In the data rows, the value 128 means zero.
The table, row by row:
90 141 117 109 118 119 110 166 155 131 107 133 147 152 125 144 108 167 120 135 135 116 113 102 135 142 63 113 140 118 187
107 115 114 86 123 133 134 151 115 104 116 119 146 104 112 135 117 122 146 173 100 119 150 114 103 165 202 106 141 127 156
117 122 118 75 119 101 143 118 125 165 145 135 111 150 137 115 177 115 100 127 176 123 182 124 142 133 125 123 128 93 126
136 103 137 134 127 142 115 113 66 116 115 115 134 151 112 171 117 120 119 148 108 167 116 149 151 137 92 95 124 138 190
129 98 129 121 137 123 178 108 113 125 154 130 101 117 138 129 117 166 116 111 117 141 182 111 179 137 147 135 96 120 69
114 63 117 119 116 116 112 110 118 189 137 99 89 108 129 146 147 168 109 130 140 132 139 145 164 135 146 141 138 122 117
171 122 121 133 113 148 114 118 119 100 106 110 140 168 67 131 99 145 120 109 129 111 152 122 142 103 147 136 184 147 148
114 179 126 126 170 132 212 114 122 121 121 145 98 120 128 117 113 88 119 122 119 145 162 120 128 114 117 117 114 115 117
118 88 119 119 159 120 121 116 121 131 114 117 117 125 146 117 176 135 118 130 111 177 107 124 115 123 118 216 119 152 120
124 117 176 97 100 101 145 103 116 193 107 126 115 91 112 134 112 119 154 131 136 139 165 110 116 139 152 155 100 115 152
105 118 111 116 105 150 124 130 117 136 127 130 165 181 72 113 173 122 139 133 112 153 121 129 119 180 94 137 135 102 123
142 142 144 75 131 143 139 88 145 136 151 145 145 94 95 86 151 140 86 150 138 144 144 140 135 88 138 145 141 87 135
138 96 146 86 137 91 78 150 139 135 134 140 144 160 132 145 147 147 136 85 87 136 142 149 139 144 80 148 92 149 136
99 141 55 154 134 141 147 117 123 131 114 116 173 133 146 141 120 146 144 120 139 104 101 93 98 137 143 136 135 119 179
127 120 114 72 101 119 138 140 176 115 131 137 179 123 99 112 130 147 127 141 107 135 149 121 127 183 128 91 108 120 161
174 144 131 119 116 118 120 123 116 119 118 120 119 130 85 119 100 123 121 115 113 145 126 113 162 115 115 167 212 111 131
146 113 117 163 76 182 112 122 112 125 110 116 138 147 124 128 134 134 101 115 139 125 112 142 177 130 137 177 131 94 99
119 121 148 129 176 124 138 97 153 58 107 134 125 139 93 143 143 144 144 121 100 102 118 117 147 134 137 140 135 180 143
132 140 106 93 133 146 122 147 108 170 145 117 113 128 119 151 120 172 98 135 113 114 183 125 113 143 65 140 113 110 153
109 117 136 123 111 138 119 184 185 125 127 119 112 120 94 113 126 147 138 131 136 178 95 69 113 147 126 102 116 143 164
134 125 149 116 134 180 118 116 100 118 129 116 119 127 85 125 110 124 159 169 115 123 120 120 119 127 147 113 122 212 123
141 83 137 142 133 87 140 143 153 148 94 145 137 137 88 135 146 147 145 142 87 146 82 147 138 137 146 142 141 90 100
109 151 137 143 120 125 141 97 117 129 100 114 92 142 133 159 115 122 147 171 135 135 124 136 89 51 178 138 150 139 141
128 143 179 73 136 143 166 181 119 107 94 122 131 112 118 97 136 182 120 124 123 113 125 115 128 138 99 132 117 127 151
142 91 144 140 135 141 91 149 143 132 146 135 146 95 150 143 136 140 141 86 152 81 141 90 142 94 142 136 146 89 150
128 104 115 118 93 180 123 128 100 112 150 106 138 108 142 128 104 114 133 123 174 115 114 130 149 124 74 134 177 167 133
128 148 121 116 116 123 115 117 159 116 136 135 225 120 124 119 120 113 164 119 122 108 124 175 117 88 122 120 142 118 102
86 149 139 134 142 144 141 84 141 93 144 142 143 85 95 146 131 141 137 152 79 78 133 147 141 136 89 149 140 149 144
145 170 131 116 110 120 141 111 170 113 112 129 102 187 154 135 128 64 92 108 97 145 141 135 138 107 144 104 112 149 123
117 148 101 144 124 103 128 65 128 90 152 145 169 133 114 114 172 148 114 118 124 142 191 105 114 108 140 109 112 143 133
93 131 142 137 183 122 130 110 103 166 126 115 136 141 119 170 120 115 118 129 118 98 145 104 149 119 143 57 114 154 109
138 134 147 144 132 152 134 84 140 136 142 141 100 81 91 96 157 78 143 83 144 143 145 142 131 143 142 137 149 144 88
133 136 146 145 143 142 145 149 138 149 133 145 130 140 87 134 141 152 145 78 91 138 97 143 85 85 90 148 129 90 149
141 117 142 119 142 148 167 184 135 98 132 142 143 125 133 121 111 118 54 146 121 98 139 133 148 133 141 97 109 122 96
109 104 122 144 119 107 194 149 120 118 118 140 152 117 122 99 116 132 105 150 106 151 178 108 127 135 167 89 113 119 148
138 111 115 98 168 127 148 140 116 125 122 127 119 144 131 143 72 124 181 125 92 116 134 110 176 185 125 125 110 141 99
68 109 135 117 116 135 142 101 149 117 142 117 132 146 126 95 116 116 118 144 120 147 187 117 167 153 111 133 103 141 166
134 144 145 87 141 150 140 141 77 146 135 146 149 141 83 131 149 91 131 143 145 142 136 85 80 131 135 137 153 91 88
147 114 100 151 137 154 109 112 137 104 113 142 105 141 98 145 117 133 141 67 115 125 166 122 112 136 189 173 131 111 117
102 108 153 178 122 116 127 131 104 119 115 117 151 121 99 108 196 119 119 102 167 145 137 145 155 92 107 134 138 114 121
128 123 167 118 183 138 151 74 96 174 114 94 123 109 118 139 115 132 122 128 130 181 104 114 141 146 121 130 113 139 116
131 128 127 134 175 73 140 111 141 108 114 150 128 123 142 137 122 123 167 100 129 115 122 180 103 118 128 120 114 177 92
148 119 116 121 100 160 119 131 128 117 134 124 114 122 119 119 85 112 127 122 124 121 118 119 119 216 118 179 122 171 142
125 136 146 115 148 95 117 129 125 179 75 141 116 103 107 97 111 121 181 114 133 122 137 172 127 168 118 134 133 128 124
127 177 114 113 119 127 124 146 180 108 123 115 121 99 139 127 164 128 180 139 92 107 135 119 101 76 126 151 117 135 137
120 114 157 102 113 122 174 116 86 123 133 146 121 130 118 120 127 120 118 119 127 122 121 144 114 118 170 114 216 122 107
79 140 135 137 151 87 146 149 137 92 144 153 148 137 134 134 145 144 140 79 80 139 137 94 132 132 97 142 152 87 135
89 137 66 143 158 116 111 142 131 146 137 147 109 129 113 118 122 131 100 123 113 110 110 165 168 126 146 115 151 186 113
120 119 114 98 115 120 126 160 170 178 146 114 120 113 119 214 118 128 115 114 129 120 131 117 131 84 120 116 124 146 116
165 125 140 172 113 176 126 126 136 137 117 118 127 90 99 124 126 151 136 182 119 118 72 126 104 112 140 141 121 117 102
141 133 153 87 141 108 119 114 114 134 132 116 139 152 143 144 120 139 134 150 101 57 167 129 183 97 131 118 118 148 100
122 116 105 196 118 151 158 138 179 112 121 120 111 157 101 109 114 122 110 121 169 153 105 136 99 152 105 132 134 87 133
118 133 106 113 129 173 116 150 123 106 91 130 139 153 141 153 118 119 136 136 107 122 186 99 138 112 172 142 64 114 111
151 120 106 115 112 143 177 122 113 166 102 137 97 121 135 131 136 124 116 180 98 124 127 78 140 178 113 123 144 113 129
119 179 129 134 163 103 112 141 94 144 126 118 143 149 117 121 141 119 129 104 103 117 74 126 134 126 182 115 129 123 182
86 147 138 138 146 140 146 91 134 92 84 137 139 146 91 87 156 146 152 90 146 149 151 148 134 89 147 144 138 133 127
139 85 140 138 146 138 145 136 148 96 151 134 149 149 89 142 143 86 84 91 141 141 140 79 150 144 133 133 86 145 133
116 185 117 109 134 93 115 132 136 148 112 160 106 108 146 169 142 131 116 109 115 65 139 129 146 126 136 102 151 123 162
139 134 151 93 150 145 103 134 134 147 140 143 136 145 83 149 141 149 77 86 136 144 147 143 89 87 136 143 151 91 143
149 125 120 122 116 118 120 177 91 125 117 110 123 136 173 117 217 159 111 114 114 141 128 122 114 116 116 117 100 128 129
107 153 126 152 151 117 120 124 148 119 119 115 129 118 135 97 106 106 152 100 137 140 121 199 178 115 101 108 103 166 132
142 153 111 143 95 139 184 68 115 110 140 145 137 127 112 114 99 122 110 171 126 130 132 121 148 120 115 117 151 108 172
123 115 151 114 102 112 117 104 136 99 126 106 120 122 148 150 100 155 103 111 142 192 114 163 120 141 149 134 175 95 108
The rows of a group are copies of one hidden pattern, each with its numbers shuffled. There are 6 groups. Groups are numbered from 0 in the order they first appear among the rows asked about.
More rows, each followed by its group:
105 130 120 176 131 113 72 118 122 115 181 168 124 140 126 139 140 116 120 117 179 99 121 131 145 102 121 130 96 151 133 0
148 82 129 146 139 134 137 154 147 131 134 144 143 141 91 159 142 140 141 87 149 88 92 131 83 93 140 142 138 146 95 1
87 102 111 113 143 124 181 128 163 150 138 108 112 138 144 122 65 111 147 110 169 113 122 141 117 132 116 130 120 136 150 2
167 116 120 119 120 115 103 101 110 121 117 108 143 104 149 111 120 128 103 145 94 200 132 137 181 101 121 151 145 157 149 3
105 127 119 114 131 117 148 102 141 114 73 133 134 113 133 176 112 177 117 112 102 139 128 131 131 143 93 163 114 182 125 0
143 125 133 118 142 122 132 102 134 104 155 174 140 148 149 115 185 141 93 128 89 54 125 141 145 111 105 135 142 119 133 4
134 103 172 107 129 149 137 188 175 93 148 149 141 124 148 113 114 115 130 113 124 111 112 128 141 106 64 112 142 124 114 2
143 112 118 115 121 176 113 101 140 178 182 93 118 134 116 106 162 141 106 107 124 127 132 143 127 75 118 131 129 136 150 0
126 151 61 185 108 120 142 143 91 102 118 143 123 139 144 139 110 121 94 139 116 93 139 140 138 138 131 124 142 165 136 4
119 134 130 126 171 121 138 118 113 116 116 120 161 121 101 84 117 113 117 119 119 131 118 120 175 118 125 152 121 214 124 5
178 120 70 105 139 125 119 93 114 129 119 139 113 125 129 138 115 168 98 96 126 111 125 146 186 149 124 116 131 125 182 0
161 114 105 145 108 120 122 115 135 115 123 154 121 117 117 124 122 92 120 116 110 118 122 216 132 125 123 169 117 118 177 5
150 121 150 117 131 111 113 113 95 139 164 132 118 130 118 114 169 143 185 138 113 64 150 142 111 106 146 130 144 98 118 2
118 100 129 114 137 114 129 124 76 113 141 182 163 106 180 129 139 121 118 109 139 183 90 124 127 113 116 149 108 134 128 0
144 134 129 136 135 111 121 145 163 116 120 148 141 120 140 184 95 141 119 135 140 97 124 142 101 53 121 155 145 143 98 4
168 142 103 107 129 117 114 106 133 68 113 148 110 156 123 146 150 145 116 97 116 140 117 120 130 133 182 105 139 167 154 2
129 142 123 170 146 142 111 136 145 169 118 125 149 130 115 116 102 128 113 141 151 119 114 112 141 68 107 93 113 138 185 2
134 148 139 153 97 119 141 91 143 89 142 117 119 49 133 136 144 118 107 134 140 113 144 143 107 120 147 180 168 140 102 4
102 155 104 118 106 115 117 153 165 136 134 116 116 123 101 108 114 136 141 124 131 153 153 152 106 201 108 171 92 118 109 3
153 149 147 112 117 137 114 140 72 143 102 183 129 168 129 115 122 105 140 109 103 114 131 121 90 139 120 113 172 154 132 2
219 121 85 121 113 118 104 123 179 148 120 117 121 124 131 131 176 114 123 125 145 126 120 117 113 109 132 115 120 161 121 5
110 123 141 113 169 187 111 118 125 155 109 170 140 129 138 132 143 96 134 110 115 95 67 109 153 112 135 134 154 115 149 2
118 140 54 107 146 143 102 119 122 139 136 115 140 99 137 125 152 131 119 126 92 90 122 148 171 134 151 136 139 184 139 4
144 83 81 142 138 141 86 148 143 97 140 134 150 144 136 153 149 149 146 88 142 134 83 147 140 132 89 141 139 134 95 1
111 147 153 113 115 149 102 97 139 106 118 167 113 106 168 148 130 104 138 144 129 122 63 112 131 136 132 120 135 110 181 2
113 151 119 107 141 117 170 119 97 62 115 188 112 143 138 151 142 111 168 133 124 139 123 145 95 130 141 117 129 109 113 2
108 127 129 121 116 117 111 143 113 97 137 115 100 143 139 166 125 149 184 110 131 173 144 114 128 152 152 116 108 63 146 2
130 131 168 115 172 145 145 107 116 138 124 186 149 93 123 128 154 154 115 114 106 137 67 95 115 141 113 112 113 114 136 2
121 146 119 140 113 138 91 102 117 131 156 139 118 142 122 131 55 181 108 110 97 98 146 135 144 141 135 147 138 131 173 4
125 107 164 91 145 116 130 125 74 127 181 133 99 137 120 96 120 127 142 134 109 122 138 185 179 141 121 120 113 140 114 0
75 143 86 135 147 155 135 150 82 147 146 142 146 91 139 139 139 80 146 138 137 85 147 90 140 134 139 142 142 97 133 1
116 125 119 138 221 125 112 142 115 117 123 105 114 123 133 118 119 101 122 91 112 175 122 164 173 117 118 131 120 120 136 5
130 135 123 147 139 94 149 137 135 136 146 143 127 155 113 143 172 119 184 118 103 134 131 142 117 147 103 120 112 93 61 4
114 117 132 109 100 177 133 126 157 114 150 119 142 104 150 115 153 143 115 123 117 200 107 154 96 103 117 168 99 114 110 3
96 142 121 167 132 110 114 133 112 65 100 111 133 137 114 120 152 167 146 143 117 132 182 139 106 116 144 108 147 104 133 2
119 58 131 166 152 136 140 182 119 138 120 112 138 129 119 147 149 134 141 101 88 137 111 141 148 150 141 122 90 119 99 4
187 135 171 112 110 141 132 152 131 152 124 119 95 120 132 143 116 142 114 118 115 173 142 63 112 129 104 97 141 118 151 2
